[[ 62 -15  30]
 [  1   2   0]
 [ 14   4   4]
 [-55  11  24]
 [  9  -1  -8]
 [-20   6   6]
 [-18  -8  -4]
 [ 26  42  32]
 [-14  -2  -1]
 [ -2   3  -1]
 [-11  -9  -6]]
:
[[  1   2   0]
 [-55  11  24]
 [-20   6   6]
 [ 26  42  32]
 [ -2   3  -1]]

[[  8 -15 -62]
 [ 58  33  31]
 [ 51   9   0]
 [ 10   8   2]
 [  6  10  -8]
 [ 25  30  41]
 [ 77  34 -17]
 [-46  -7 -40]]
:
[[ 58  33  31]
 [ 10   8   2]
 [ 25  30  41]
 [-46  -7 -40]]

[[-18  58  13  66   3   9  -8 -24]
 [ 10  -8  25  22  24 -23  27 -33]
 [-48  37  27  37  14  35  55  14]]
:
[[ 10  -8  25  22  24 -23  27 -33]]

[[  8   1]
 [ -5   4]
 [-19   3]
 [  2 -64]
 [ -4   0]
 [ -5   2]
 [ -3   2]
 [ -5   2]
 [ 36 -10]]
:
[[ -5   4]
 [  2 -64]
 [ -5   2]
 [ -5   2]]

[[-17  -4  -9   0  -7   4  -7   6  -7  -7  -2  -5   4]
 [ 39  14  19   1  -1 -28  21 -15  19  11  11  25 -15]
 [ 47  17  22   1  -5 -35  25 -17  22  12  13  31 -18]
 [-50  -9 -32   1 -34   1 -20  17 -17 -25  -4  -7  10]
 [-76 -12 -47   0 -60  -9 -25  26 -23 -42  -3  -4  12]
 [-21  -5 -11   0  -8   4  -8   8  -8  -8  -3  -6   4]
 [-36  -7 -22   0 -21   3 -13  13 -14 -17  -4  -7   8]]
:
[[ 39  14  19   1  -1 -28  21 -15  19  11  11  25 -15]
 [-50  -9 -32   1 -34   1 -20  17 -17 -25  -4  -7  10]
 [-21  -5 -11   0  -8   4  -8   8  -8  -8  -3  -6   4]]

[[ -7  15 -10  -3  -5  -2  -2  -6   8   1]
 [  7 -10  -6   6   3  -5   5  -2 -21  19]
 [-19 -54 -40 -17 -12  -3  42 -63 -22  28]
 [ -9  21 -16  -2 -15  -3   4 -14  19   7]
 [ -2   5  -5  -4   0  -2   0  -6   5   2]]
:
[[  7 -10  -6   6   3  -5   5  -2 -21  19]
 [ -9  21 -16  -2 -15  -3   4 -14  19   7]]

[[ 72  31  58  36  -5  24 -13  19]
 [ 24   4  63  17  -8  -7  -5  35]
 [-39 -16 -64 -28  -6 -19  -7 -28]
 [-10  10  -9   5  -1   4  -9 -10]
 [ 41  -4  -2  -6 -13  -8 -10   2]]
:
[[ 24   4  63  17  -8  -7  -5  35]
 [-10  10  -9   5  -1   4  -9 -10]]
---
[[ 53  18  46 -26  74  -5  43]
 [-34 -17 -48 -20 -11 -15  -1]
 [ 61   8  67  -4  76 -34  13]
 [ 24 -14 -31 -23   2  35  48]
 [ 27  27 -24 -65  17 -48 -37]
 [ 68 -36  46 -27  -1 -31  47]]
:
[[ -5  43  53  18  46 -26  74]
 [-15  -1 -34 -17 -48 -20 -11]
 [-34  13  61   8  67  -4  76]
 [ 35  48  24 -14 -31 -23   2]
 [-48 -37  27  27 -24 -65  17]
 [-31  47  68 -36  46 -27  -1]]

[[ -2   3   4  64]
 [ -2   3   6 -18]
 [  7  -2  -5 -48]]
:
[[  4  64  -2   3]
 [  6 -18  -2   3]
 [ -5 -48   7  -2]]

[[-45  20  28 -10  11  45  28  42]
 [ 64  37 -57   7  35 -11  18  -3]
 [-31  11  -4 -15 -10  50  24  32]
 [ -3   7 -14 -12 -57  33  21  38]
 [-14   0 -11  -9   6 -22  -8  29]]
:
[[ 28  42 -45  20  28 -10  11  45]
 [ 18  -3  64  37 -57   7  35 -11]
 [ 24  32 -31  11  -4 -15 -10  50]
 [ 21  38  -3   7 -14 -12 -57  33]
 [ -8  29 -14   0 -11  -9   6 -22]]

[[-32  29  47  63 -34 -36 -64 -29 -43 -57   7]
 [-35 -33  57  -4  41  59  35 -57 -30  60   6]
 [-66  26 -66  40  -5  57   9  45  18  49  25]]
:
[[-57   7 -32  29  47  63 -34 -36 -64 -29 -43]
 [ 60   6 -35 -33  57  -4  41  59  35 -57 -30]
 [ 49  25 -66  26 -66  40  -5  57   9  45  18]]

[[ 26  40  59  53  -6 -17   0  12 -60]
 [ 50 -22  27 -55  57 -46 -14 -18  10]]
:
[[ 12 -60  26  40  59  53  -6 -17   0]
 [-18  10  50 -22  27 -55  57 -46 -14]]

[[-42  31  65  28  68  -7 -44  40  22  59]
 [ -4  13  11  10  10  11  -2   6   6   8]
 [-28  46  75  28  67   4 -40  43  29  53]
 [-26  30  41  16  49   3 -23  41  14  35]
 [-28  29  47  33  43  13 -18  32  12  46]
 [-22  30  51  18  48   3 -28  31  19  34]
 [-47  15  64  51  50   1 -36  24  12  67]
 [-27  36  55  18  60  -3 -37  40  25  51]
 [-43  24  63  44  52   0 -33  32  12  60]]
:
[[ 22  59 -42  31  65  28  68  -7 -44  40]
 [  6   8  -4  13  11  10  10  11  -2   6]
 [ 29  53 -28  46  75  28  67   4 -40  43]
 [ 14  35 -26  30  41  16  49   3 -23  41]
 [ 12  46 -28  29  47  33  43  13 -18  32]
 [ 19  34 -22  30  51  18  48   3 -28  31]
 [ 12  67 -47  15  64  51  50   1 -36  24]
 [ 25  51 -27  36  55  18  60  -3 -37  40]
 [ 12  60 -43  24  63  44  52   0 -33  32]]

[[-80 -21 -41]
 [-55 -27 -54]
 [-62 -52 -47]
 [ 27 -23 -11]
 [ 45  32   0]
 [-44 -25 -33]
 [-17 -28  17]]
:
[[-21 -41 -80]
 [-27 -54 -55]
 [-52 -47 -62]
 [-23 -11  27]
 [ 32   0  45]
 [-25 -33 -44]
 [-28  17 -17]]

[[-18 -28 -31]
 [-20 -26 -25]
 [ 13  -3 -10]
 [-21  14 -26]
 [ 27   2 -57]
 [-29  11 -29]
 [-20 -26 -24]
 [-19  14 -29]
 [-14 -28 -38]]
:
[[-28 -31 -18]
 [-26 -25 -20]
 [ -3 -10  13]
 [ 14 -26 -21]
 [  2 -57  27]
 [ 11 -29 -29]
 [-26 -24 -20]
 [ 14 -29 -19]
 [-28 -38 -14]]
